Each named turn below is shown by a few rows before and after it. Which turns, in which order, take the first row of each later pair to the second? The first pair is answered.
Q_33 (before -> after):
[3 -21 12 -23 -4 16 -12 15 13 -4 7 -2 23 17 -3 -10 0 -7 -16 -22 -3 14 11 9 -5] -> [0 -14 9 -22 -13 16 -15 15 12 -3 10 5 21 19 0 -21 -4 -11 -15 -22 3 6 7 -3 -2]
[5 -17 44 6 -11 -15 -3 5 10 -16 -4 22 -11 28 -22 15 -1 16 13 4 44 -17 -6 22 25] -> [-27 1 37 0 -28 -19 -1 -10 1 -2 -6 13 -17 30 -21 -5 -5 5 19 -4 30 -6 -6 -1 46]
[13 -2 -10 0 -29 20 14 -18 -26 -20 -17 -12 -33 9 4 -2 -10 -4 -2 23 7 16 0 0 6] -> [15 -5 -4 -7 -23 17 17 -15 -24 -20 -20 -18 -31 1 3 6 -3 -1 3 18 2 20 -5 12 3]
Q_713 (before -> after):
[22 19 -11 8 9 14 6 34 23 -1 23 41 37 12 -22 -12 -16 1 -20 2 28 -28 -11 10 -17] -> [-18 26 -5 -40 11 -5 22 -2 -7 32 -11 -16 10 -7 -19 -10 25 -5 20 -24 -33 24 -16 22 11]
[9 -2 3 -26 -9 8 -11 -5 8 26 -10 -14 -12 -8 9 8 10 -10 10 -14 -21 28 8 -2 14] -> [39 -1 3 4 -22 16 -17 -1 4 1 6 4 -13 1 -1 -5 -10 -12 -5 23 16 -12 7 -16 11]
[13 -8 17 2 25 -1 12 9 15 -9 -21 -9 -6 9 1 44 18 26 15 -21 -10 19 6 38 -9] -> [37 -5 15 15 9 7 17 -5 -8 -29 -19 -22 -22 7 -11 32 18 16 16 20 18 2 5 24 2]
[-54 9 -7 -21 5 -15 -9 3 8 35 -8 -9 1 -6 12 -4 0 3 -5 -45 -41 23 -5 0 8] -> [-5 12 -3 14 -31 5 5 -15 -28 -10 11 -20 -30 -10 -11 -26 -4 -9 -1 46 20 -23 -4 -37 28]
Q_245 (before -> after):
[13 6 0 2 -17 0 8 -13 -7 -8 0 -3 -7 2 0 -7 -6 -9 -1 13 8 -7 6 -16 5] -> [25 -8 -4 -4 4 -1 9 -4 4 -10 -6 0 0 1 2 16 7 1 2 -1 1 -5 10 17 -9]
[-53 32 -8 -1 -38 2 -5 -36 -21 21 7 -13 -14 5 1 -45 -23 -24 12 6 -11 0 -4 -51 36] -> [59 -17 0 31 1 17 0 4 8 -40 16 22 6 -4 -15 12 -11 2 -12 60 50 -42 0 13 -14]
[3 -8 -2 5 31 -21 -2 20 5 1 3 31 4 2 -3 -15 -9 -2 -30 -34 8 21 -10 11 2] -> [-12 7 -1 4 14 -21 -1 14 -7 7 6 25 -4 5 -7 -27 -19 -12 -30 -32 10 20 -11 -9 14]
[-37 17 -13 -27 6 -2 7 -20 -13 25 -20 -12 -10 20 20 -19 10 -22 15 -33 -39 8 6 -31 -16] -> [21 12 -16 11 -11 14 9 -9 -18 -18 1 12 -15 22 10 -30 -8 -24 0 32 24 -45 12 -44 -20]
Then:
(2 to 4 turns a pair)
[18 -34 10 -26 -15 -8 0 0 -5 3 -6 13 28 -11 -2 25 17 7 -29 -9 -50 22 -20 48 -34] -> [-3 -2 -1 7 -65 0 -7 -10 -21 -2 17 27 18 9 -4 -35 -25 -9 -40 18 -15 -18 -20 -24 -15]  Q_245 Q_713
[-6 30 -10 -49 -17 17 5 -42 -19 18 -35 -52 -19 -31 -3 7 42 -34 16 -5 2 11 -11 -15 35] -> [-34 20 -13 -48 11 13 -11 -7 25 42 -30 -15 19 -17 11 26 23 -19 -9 -66 -22 22 -7 10 7]  Q_713 Q_713
[-23 3 -12 14 -46 0 -16 -16 -29 -6 8 31 -8 14 -8 -43 -14 -28 -7 4 5 0 11 -58 25] -> [-8 -31 -10 -1 13 -3 -29 26 22 4 2 59 35 10 6 13 -3 0 -19 -48 -24 21 11 16 -19]  Q_713 Q_245 Q_245
[-2 -3 10 -21 9 -15 11 -17 -16 4 -27 -39 -10 -20 0 5 27 1 29 -20 -36 36 -8 21 11] -> [-11 -15 1 -13 30 -12 -8 16 22 8 -15 6 19 0 11 18 2 14 4 -49 -32 23 -4 34 -18]  Q_713 Q_713
[-9 -14 -37 50 13 -22 7 29 32 3 17 40 5 11 9 9 -36 5 -11 -19 7 -8 -7 25 -45] -> [-40 -11 -37 17 21 -31 15 11 20 26 -7 6 -5 -1 8 12 -10 9 8 -45 -35 27 -10 36 -35]  Q_713 Q_713 Q_713
[20 -11 1 -17 15 21 -3 -9 -12 -24 -28 -33 5 2 -19 22 42 -4 13 4 -1 5 -2 46 11] -> [-34 25 -7 -7 -28 21 -17 -21 -23 -4 -12 -20 4 19 -12 -34 0 -17 8 -7 3 -6 1 -29 35]  Q_713 Q_33 Q_713 Q_713
[-53 11 0 -7 -1 -3 -15 1 15 30 7 11 2 17 18 -19 -17 -6 1 -30 -16 9 0 -21 4] -> [-49 20 3 -13 -14 -4 -6 -17 -6 29 1 -8 -15 7 8 -23 -5 -10 11 -17 -16 13 -2 -30 22]  Q_713 Q_713 Q_713
[-26 -4 -2 -7 13 -4 -1 19 21 16 0 13 17 14 11 8 1 2 7 -35 -22 22 0 21 -5] -> [24 -6 10 -2 -5 7 19 -10 -15 -16 -7 -24 -20 -7 -9 4 24 -7 26 30 7 5 2 13 14]  Q_713 Q_33
[-59 10 -8 -15 -3 -10 8 -19 -7 30 -21 -16 -8 6 9 -14 -8 -5 10 -35 -35 32 3 -16 18] -> [-34 15 -12 25 -18 -1 -6 5 14 10 11 28 6 24 7 -35 -49 -6 -21 -8 17 -19 7 -42 4]  Q_245 Q_713 Q_245
[3 -11 -1 -12 27 -10 8 7 24 -1 -6 -2 18 -1 4 26 22 9 1 -34 -18 13 0 37 -9] -> [33 1 0 26 -4 4 6 2 6 -29 17 13 11 8 -3 -12 -4 -2 -13 27 39 -36 0 -8 -1]  Q_245 Q_245
[-14 8 3 4 -31 -6 7 -20 -16 -2 1 -26 -25 2 -14 -18 5 -10 4 35 17 -21 -7 -22 21] -> [3 -24 3 4 22 -8 -7 21 33 2 -5 12 15 8 1 35 10 13 -11 -9 2 -11 -4 38 -22]  Q_713 Q_713 Q_713 Q_245
[42 -2 -5 38 -4 5 -22 26 12 -17 23 39 15 7 -6 -9 -14 0 -17 30 33 -44 -2 -15 -13] -> [38 7 7 12 -22 -2 -1 -17 -32 -18 3 -17 -25 -8 -15 -14 16 -12 15 57 19 -21 -6 -27 20]  Q_713 Q_713
[16 0 -2 25 -15 -7 12 -19 -20 -3 -16 -30 -12 -18 -12 5 29 -10 10 36 -8 -3 -5 -3 14] -> [28 -23 -6 33 14 -6 -3 19 13 -4 -6 5 17 -12 -5 32 20 5 -9 11 -6 -10 -7 29 -13]  Q_33 Q_33 Q_245 Q_713
